Each row is where one point has got to under a steady rotation. How many ticks took it there?
The counts run from 0 to 128.
[129 145 157  98  78 134 142 148 135 148 126 115  79 160 132 132 144 105
  83 143 120 151 135  81 139 117 146  56 169  83  91 122  88 146 137 142
 110 127 125 117 132 135 118 173 137]	23
[153 165 127 100 134 145 131 135 144 101 105 129  95 141 105 170 164 119
 101 161 151 167 104  71 146 115 168  79 135 105  92 125 105 117 120 160
 112 150 131 101 123 136 126  61 131]	127
[134 128 121 159 156 107 117 120 133  93 173 157 186 171 178 168 122 124
 130 125 137 134 122 107 181 131 109 146  89 132  81 108 130  98  87 121
 112 124  93 155 156 128 138 113 152]	76
[137 122 121 118 167 149 135 112 152 114  68 131  90 140  64 141 151 134
 138 153 186 183 130  90 125 139 163 130 135 149 123 133 105 129 131 110
 110 139 129  74  72 102 108  88 129]	4
[163 132 115  88 136 182  82 139 114 125 157 104 153  93 113 121 120 171
 118 109 111 124 153 184 117  89 103 126  89 153 130 181 169 136 147 144
 164 157 129 144 148 125 117  96 122]	39
[142 102 157  88 173 153  83 152 127 143 167  87 169  86 106 162 138 160
 118  86 117 106 140 164 132 147 158 158 106 158 157 138 155 132 153 173
 132 143 105  96 114  97 110  83 142]	12
[117 136 175 129 154 163 105 117 148 143 128  92  95  96  59 111 120 151
 176 109 101 123 130 142 159  98 173 141 164 130 176 126 123  97 160 158
 124 139 177  96  79 128 137 132 101]	10
[126 110  85 136 147 126 132 146 106  77 122 141 162 131 121  89 117 132
  80 139 167 159 164 137  91 145  91 124  92 160 112 138 119 169 112  73
 137  93 123 149 154  75  91 118 185]	58
[117 145 132 103 111 159 167 130 136 162  98 102 111 156  76  75 149 120
 141 132 129 154 126 115 110 122 139  96 162 108 116 128  64 153 149 120
 100 109 161 120 115 141 121 164 110]	28
[162 132 126  67 142 165 132 115 145 106 178 133 161 145 145 164 128 118
  97 146 121 150 132 165 152  74 123 106 109 129  80 169 151 128 117 166
 151 168  86 125 156 151 117 128 117]	44
[148 119  77 171 116 149 128 108 128 157 116 118 139 104  94  53 123 147
 156 151 129 119 152 168  77 108  56 142  96 183 159 161 141 154 127 117
 161 153 144 147 146 124 131 156 138]	61
[121 155 131 158 122 130 108 120 170 100  96 152  63 156 103 144 146 125
 142 154 110 169 122  71 193 112 173 126 164 122 106  95  68  74  89 135
 117 138 137 137 100 129 115 149 126]	105
[134 144 129  79 148 147 201 103 153 134 121 112 160 153 127 130 179  76
 120 128 169 189 151 109 133 112 137 102 143 132 115 134  88 150 115 116
 107 110  72 110 147  94 132  95 142]	26
[143 167 114 147 122 139 115 125 119  88 141 104 110  77  86  91  88 143
 110 126 125 138 124 150 100  90 169 102 145 119 144 148 142 116 143 136
 160 147 196 152  97 106 140 113 116]	37
[144 172 133 116 109 160 146 127 147 129 113 113  89 140 104 131 134 120
 135 165 116 172 105  97 169  93 178  75 146 108 112 131 102 110 132 176
 111 156 156 106 107 175 154  98  98]	128
[124 114 121 119  90 126  97 151 148 145  71 127  71 167 107 124 156 123
 130 176 150 164 109  40 136 140 169 108 144 122 121 103  88 164 124 119
 114 121 133 123 110 113 112 145 122]	0
[132 135 147 160 116 121 117 128 106 134 124 149 123 124 122 150  68 153
 133 151 132  71  87 169 108 138 107 113 135  73 102 147 167 113 128 152
 140 123 173 119 134 191 114 139 105]	69
[133 119 132  93 104 138 171 102 121  95 177 168 147 170 149 124 108 128
 108 118 112 168 134 130 144 110 153  69 156  91  73 131  92 134 134 104
  83 129 130 128 122 159 123 178  97]	50
[152 132 106 104 141 145 118 136 105  55 135 124 125  91  94 107  96 152
  80 119 150 155 139 142  89 134 160 111 136 120 140 151 140 126 140 119
 134 138 165 135 101  97 104  71 129]	36
[152 167 138 137 124 133 123 135 127 128 145 128 101 101 129 135 105 139
 100 148  72 112 113 172 104  67 138  97 143  81 131 153 150  85 113 171
 172 171 169 148 149 155 140 118 133]	42
[137 143 128 134 156 121 102 136 171  77  99 166 106 173 132 184 146 119
 115 144 135 162 114  90 196 127 163 139 132 118  94 100 104 103  67 152
 123 107  95 130 109 100 126  88 175]	104
[136 138 141 153 146 128  90 148 127 178 131 119 172 131 154 169 146 132
 139 139 143  86 102  90 179 138 149 163  80 142 138 125 158  94 103 176
 137 111 102 136 157 127 161  60 143]	98
[116  89 140 160 148 132 133  72 149 188 109 139 140 107 106 116 125 121
 174 122 172  99 153 149 110 151  85 202 114 161 164 161 156 150 146 120
 141 152 112 111 147  99 121 140 132]	89
[136  84 161 152 112 130 109 101 123 147 101 137 113 116 110 160  73 146
 127 162 192 106 124 124 104 192 141 157 154  88 133 128 152 165 170 128
 128 121 160 103 101 110  95 146 107]	91
[131 138 163 123 163 105 140 129 174  81  94 158  83 149  89 140 136 138
  95 120 148 151 141 107 160 155 158 142 176 121 126  72  78  98 111 128
 106  92 118  85  97  79 114 157 149]	109
[115 129 113 178 107 103 134  92 167  80  86 181 107 144 130 127  98 125
 117 141 145 165 140  76 138 121 126 147 157 126 116 108 100 113 102  93
 127 119 155 145 122 101 102 191 166]	82
[144 129 128 174 111 121 141 111 124 110 106 152  98 109  96 121  70 146
  94 174 167 112 116 152  61 129 115 112 137  88 112 156 157 109 135 123
 168 153 187 131 125 131  93 125 132]	64
[ 98 141 131 185 105 122 127  97 169 144  98 157  87 151 119  88 121 130
 150 141 100 133 156  99 137  88  97 152 164 161 146 110  86 115 102  84
 134 131 141 146 138 119 116 212 137]	83
[146 101 129 129 139 149 120  97 137  96 176 174 182 165 178 197 104 128
 134 153 162 144 129 115 182 131 150 128 110 111  75 141 173 132 131 132
 133 144 124 124 116 168 116 125 100]	72
[107 123 152 112 160 144 123 145 160 178 123 133 110 184 101 125 164 139
 162 117 105 116 145 125 173 125 107 178 121 183 137 103  80 113  78 157
 105 105  96  97 109 117 122 154 157]	107
[158  94  97 114 141 160 115 119 120 129 116 145 155 116 106 126 125 150
 124 149 153 123 159 169  84 142  46 146  72 176 130 175 157 170 108 113
 163 156 122 131 154 111 105 129 151]	62
[131 135 148 183 135 123 110  87 104 198 128 116 157  97 133 138 111 121
 168 137 154  80 105 137 122 147 132 185 118 133 156 139 181 118 141 168
 136 127 143 136 135 126 149  94 128]	93
[123 147 115 131 138 147 157 107 135  96 110  99 127 105  81  78 112 118
 125 121 171 175 154 123 113 110 182  80 144 132 134 126 112 148 152  99
 119 124 186 115  90 120 127 102 106]	32
